In the data rows, the value 128 means zero.
What is the hidden score of each row? Scores go from 0 to 40, and 20 is about the middle. The score is a weighted sum of the row's numbers plus the product of two more (or one squared), each taken from its middle value.
[131 107 142 155 116 151  92 119 119 127 137 164 165 134 175 148]: 20
[120 168 153 106 154 107 141 116 102  85 140 158 116  95 120 156]: 21
[134 125 115 109 177 109 149  99 119 143 139  99 118 148 120 136]: 22
[116 102 108 145 151 139 104 125 114 130 135 136 138 135 149 117]: 20
[153 123 138 152 123 128  93 101 131 142 132 144 167 133 161 136]: 11
[120 111  97 120 147 119 149 125 144 144 127  92 105 135 115 119]: 18
[142 117 105  98 165 110 153 109 132 141 127  96 113 140 113 122]: 26
[153 116 148 160 103 152 102 115 140 159 131 138 171 147 156 135]: 16
[107 123  90 122 108 137 114 161 138 128 106 107 105 116 113  85]: 21
[100 148 163 123 107 121 165 167 142 110 139 136  93 115  93 122]: 24
[122 136 134 120 142 101 124 133 125 101 112 141 111  92 126 131]: 14
[146 142 120 121 171 108 103  93 115 130 124 135 139 130 149 141]: 17
[113 136 138 119 104 102 125 161 168 122  93 108  95 117  97  96]: 16
[110 130 132 125 100 114 122 160 164 120  89 107  99 123 101  90]: 21
[118 102  97 132 144 123 137 128 130 135 126  96 120 138 129 127]: 18
[129 163 136 101 157 101 118 109 117  92 109 148 124 113 138 149]: 21
[138 113 110 126 118 161 146 110 102 177 171 111 161 148 123 142]: 21
[114 110 106 126 125 128 116 149 144 123 106 119 111 127 132  98]: 19
[112 108  94 119 140 132 119 133 143 123 108 104 112 129 131  96]: 13
[144 109 109 120 113 167 159 108  99 179 171  93 165 154 122 140]: 21
[161 134 145 140 126 131 138  94 138 161 129 120 163 147 147 147]: 7
[122  99 109 153 128 155 110 116 117 152 154 135 166 146 155 128]: 29
[133 111 130 147 140 137 105 125 127 118 136 164 137 131 164 123]: 16
[107 129 141 117  94 127 126 170 156 129 100 108 102 121  94  87]: 31
[109 132 139 124  99 111 130 162 150 110 100 121  97 121 104 106]: 22
[102 147 115 129 129 102 112 143 141 106 101 123  99 107 121 113]: 14
[114 180 156 113 137 112 151 120 112  89 152 165 113 105 126 170]: 22
[118 115  82 121 113 139 121 155 126 142 112  97 112 108 107  98]: 26
[134 103 108 125 123 146 112 133 140 141 117 122 134 135 152 111]: 16
[125 126 107 125 140 105 116 151 164 117  87 102  94 111 100  75]: 2
[156 113 128 156 140 133 122  97 123 146 130 128 160 158 162 140]: 19
[134  96 133 173 122 160  87 120 109 131 141 166 162 143 167 143]: 22
[120 136 115 109 157 108 107 118 127 105 103 133 113 115 134 116]: 19
[159 121 142 172 117 147 117 108 127 168 136 114 165 167 151 148]: 19
[101 139 146 137 104 146 141 167 125 109 144 138 104 125 102 130]: 24
[135 182 159 104 161  96 133  96  82  82 137 175 134 100 147 175]: 15
[168 167 146 113 128  98  90  80 124 107 106 157 150 118 157 162]: 10
[128 106 145 151 111 158 128 131 121 112 169 180 145 147 165 169]: 23
[130 114 149 169 108 150  95 120 122 136 138 160 167 139 171 149]: 17
[110 101 100 147 117 147 104 130 119 133 144 127 142 125 149 118]: 16
[149 133 160 139 138 139 111 115 115 106 148 178 149 129 167 157]: 15
[164 131 137 125 148 119 158  86 130 161 140 109 149 161 139 157]: 16
[120 139 172 135 123 145 179 142 122 100 182 175 118 134 129 178]: 24
[119 122 112 125 154 113 104 108 134 122 124 134 132 135 155 129]: 20
[126 162 131  93 151  95 108 114 121  96  94 135 114 108 125 137]: 21
[149 140 131 135 158 108 103  89 113 123 119 145 150 129 156 143]: 18
[155 126 155 156 115 124 105 112 135 143 119 136 167 135 157 136]: 10
[118 163 148 103 107  93 120 148 166 110  90 105  91  97  83 115]: 1
[125 110 122 141 143 127  99 119 118 118 130 151 138 126 161 126]: 17
[115 114  95 124 145 123 131 129 146 134 114 109 115 143 143 117]: 17
[111 151 153 114 114 105 140 153 141 104 101 122  96  98  81 114]: 18
[100 123  97 122  98 141 118 158 117 121 119 133 117 112 121 105]: 31
[125 178 172 111 137 104 192 127 124  92 160 167 114 115 122 186]: 12
[125 115 150 154 127 158 125 134 102 112 169 178 148 133 162 163]: 20
[123 180 154  93 165 102 141 113 103  87 135 161 118 100 108 164]: 21
[163 178 149 100 143  90 107  79 111  89 102 158 145 103 151 169]: 20
[115 150 159 124 124 127 162 156 144 103 153 147 101 126 106 144]: 15
[126 148 130  99  97 112 123 153 187 128  57  87 100 129 115  86]: 30
[169 147 162 158 105 136 108 102 145 151 114 131 165 131 139 128]: 11
[132  96 115 140 140 142 134 110 130 157 153 116 147 159 146 133]: 18
[100 155 152 120 108 109 139 171 147 114 111 122  92 113  87  99]: 28
[138 107 111 142 114 162 106 128 110 140 141 140 153 143 156 121]: 25
[131 123 106 119 157 103 110 109 131 125 109 129 125 131 145 122]: 19
[135  93 128 167 127 154 108 113 116 148 146 146 167 153 167 139]: 16
[112 135 104 119 102 162 113 159 111 120 117 127 120  97 105  91]: 28
[121 145 127 113 128  96 115 136 138 107  94 122  98 107 105 110]: 19
[114 106 115 120 146 123 182 108 119 165 167  88 129 162 117 146]: 12
[135 147 140 139 142 138 105 105 110 104 124 163 148 127 162 144]: 21
[106 135 106 132 164 101 107 103 123 120 124 132 124 121 150 136]: 17
[119 105 101 133 150 120 124 132 133 127 113 113 117 127 135 109]: 16
[118 178 162  98 132  98 168 132 126  96 141 144  99 111  96 164]: 23
[150 107 131 157 127 155 152 103 133 170 153 111 166 158 150 145]: 7
[147  99 147 155 109 161  95 121 136 137 135 150 174 141 167 144]: 16
[131 136  96 116 158  97 121 112 123 125 105 105 111 136 120 122]: 30
[125 117 147 109  82 143 119 175 151 130 101 115 105 129  93  81]: 27
[135 123 111 121 116 165 160 106  98 176 177 105 161 146 121 133]: 26
[101 173 164 116 106  91 158 150 147 110 125 108  85 105  77 138]: 13
[103 161 140 121 143  97 139 129 123  90 124 145 104 102 116 151]: 17
[119 131  95 112 133 147 154 136 114 154 148  90 129 125 106 101]: 22
[114 147  95  81  84 151 112 166 110 130 102 109 112  80  75  75]: 35
[125 145 141 118 162 110 107 122 112  96 117 154 119  99 128 124]: 18
[106 106  89 133 140 119 136 129 141 136 124 100 108 134 131 121]: 15
[115 112 105 123 134 110 124 137 144 121 107 117 112 129 126 102]: 21
[125  92 109 158 108 158 106 111 115 153 151 143 168 149 171 143]: 25
[111 135 159 135 122 130 154 148 127 101 161 161 109 127 107 157]: 26
[131 119  96 124 116 154 131 118 107 160 152 110 153 138 131 126]: 26
[159 121 135 140 145 123 140  89 128 158 144 122 157 145 141 147]: 17
[118 128 130 139 138 132 113 133 116 100 122 152 120 118 141 141]: 21
[105 136 146 141 111 139 168 156 121 104 179 158 109 127 115 152]: 25
[129 121 149 134 138 140 138 149 114 106 159 177 133 135 152 150]: 21
[111 125 137 137 122 145 134 150 114 105 147 161 123 122 138 138]: 22
[ 93 128 128 135 102 117 130 168 140 118 109 116  92 118  98  99]: 22
[109 101 102 134 136 151 156 106 114 164 182 107 144 151 125 155]: 22
[121 162 178 112 104  99 150 158 145 109 105 111  91 113  71 118]: 19
[111 127  91 102  85 141 115 165 131 128  96  99 107 108 100  74]: 30
[130 104 138 166 108 150 101 110 117 151 141 147 171 141 162 138]: 19
[126 105 130 147 137 131 102 114 111 111 135 168 145 128 166 148]: 20
[124 109 111 127 120 145 178 110 111 178 187  88 143 154 111 151]: 22
[106 167 162 125 135 113 165 142 119  92 158 146 102 113 104 157]: 20
[112 150 163 129 116 120 165 150 121 100 152 149 104 127 112 158]: 24
[107 135  82 111  96 141 117 168 130 126  99  92 104 109  95  80]: 25
[100 144 131 106  90 135 127 177 139 131 109 117  98 113  88 100]: 31
[113 148 167 122 116 124 164 157 141 104 142 140 101 117 101 144]: 18
[126  82  92 135 130 130 133 132 137 138 124 100 108 140 124 110]: 33
[121 115 122 128 108 148 116 168 136 120 109 126 106 122 111 100]: 24
[132 150 149 112 148 117 139 119  89  88 143 165 122 107 138 170]: 28
[140 162 154  84 154 102 119 115 115  92 108 151 116  99 119 145]: 20
[119 102 108 125 132 133 166 123 129 160 166  89 133 149 113 128]: 20
[116 146  76  85  81 143 121 162 143 134  89  93 108  98  96  85]: 32
[118  96  98 130 137 139 154 133 132 149 143  94 110 136 109 112]: 27
[132 110 132 164 128 138  96 109 126 132 134 155 157 144 177 143]: 17
[124 145 163 123 138 119 161 136 114  93 162 165 118 122 124 159]: 24
[115 181 172  93 112  90 151 146 144 109  98 112  89 106  78 128]: 18
[160 140 157 158 102 133  99 108 135 141 105 142 166 133 156 139]: 11
[115 173 140  92 127  92 130 122 136  92  99 125 100 102 109 136]: 20
[193 159 157 120 124 114 122  85 130 143  99 128 157 126 126 145]: 31
[136 119 162 145 119 156 146 139 100 107 185 192 142 132 144 161]: 33
[105 123 127 135 102 120 121 157 151 115 109 121  93 121 104 111]: 15
[108 144 160 134 112 148 161 169 132 111 164 150 104 121  98 136]: 22
[118 116 124 135 129 142 116 144 126 108 123 148 121 123 132 124]: 22
[151 108 143 159  92 160 122 116 137 173 142 126 177 148 141 141]: 13
[107 130  84 118 105 150 113 155 118 129 119 111 117 108 107  90]: 28
[130 102 131 149 136 143  94 118 117 118 134 164 149 144 164 135]: 24
[159 134 117  98 167 110 124  84 117 135 118 127 133 138 145 137]: 24
[125 134 143 126 136 121 131 124 110  98 147 170 125 114 155 155]: 20
[182 140 142 118 141 118 130  84 120 149 123 123 155 140 141 143]: 28
[106 136  92 109  98 139 121 164 131 126  95 106 106 103  95  80]: 29
[120 111  83 121 116 152 137 148 118 146 125 101 114 132 102 105]: 34
[142 147 126 103 158 104  98  96 115 108 106 147 136 114 157 134]: 19
[119 108  89 125 117 136 125 154 139 136 106 102 109 117 115  90]: 22
[115 101 112 150 132 139 108 138 128 119 121 145 130 126 151 115]: 18
[107 138 127 146 103 154 142 160 113 107 150 157 124 106 132 130]: 22
[112 102  90 140 131 146 100 152 120 132 120 116 120 120 121  93]: 23
[ 88 146 159 119  98 106 143 162 156 127 113 103  95 120  92 113]: 36
[124 127 154 146 132 131 129 117 112 104 159 179 146 128 163 168]: 21
[111 130  76 108  98 147 130 155 123 134 104  92 116 113 104  95]: 25
[130 126 131 127 149 120 108 118 121 107 126 158 132 118 156 132]: 17
[134 130 125 119 159 120 106 107 115 113 113 147 137 135 158 129]: 22
[129 109 100 109 151 109 147 123 142 141 121  95 111 140 125 117]: 17
[155 141 128 113 177 106 147  84 120 147 143 110 139 147 134 145]: 18
[112 118 125 129  91 136 114 167 142 119 104 117 100 119 102  95]: 20
[119 106  94 131 122 130 138 151 136 130 106  99 101 124 106  95]: 33
[136 109 114 123 156 119 111 107 128 131 120 123 138 143 165 134]: 13
[136 111 130 155 110 150 128 106 120 168 149 123 171 149 164 147]: 6
[140 106 130 140 147 125 168  93 126 165 161 106 147 163 132 154]: 14
[121 115  98 124 146 115 123 104 133 133 125 121 128 146 151 139]: 21
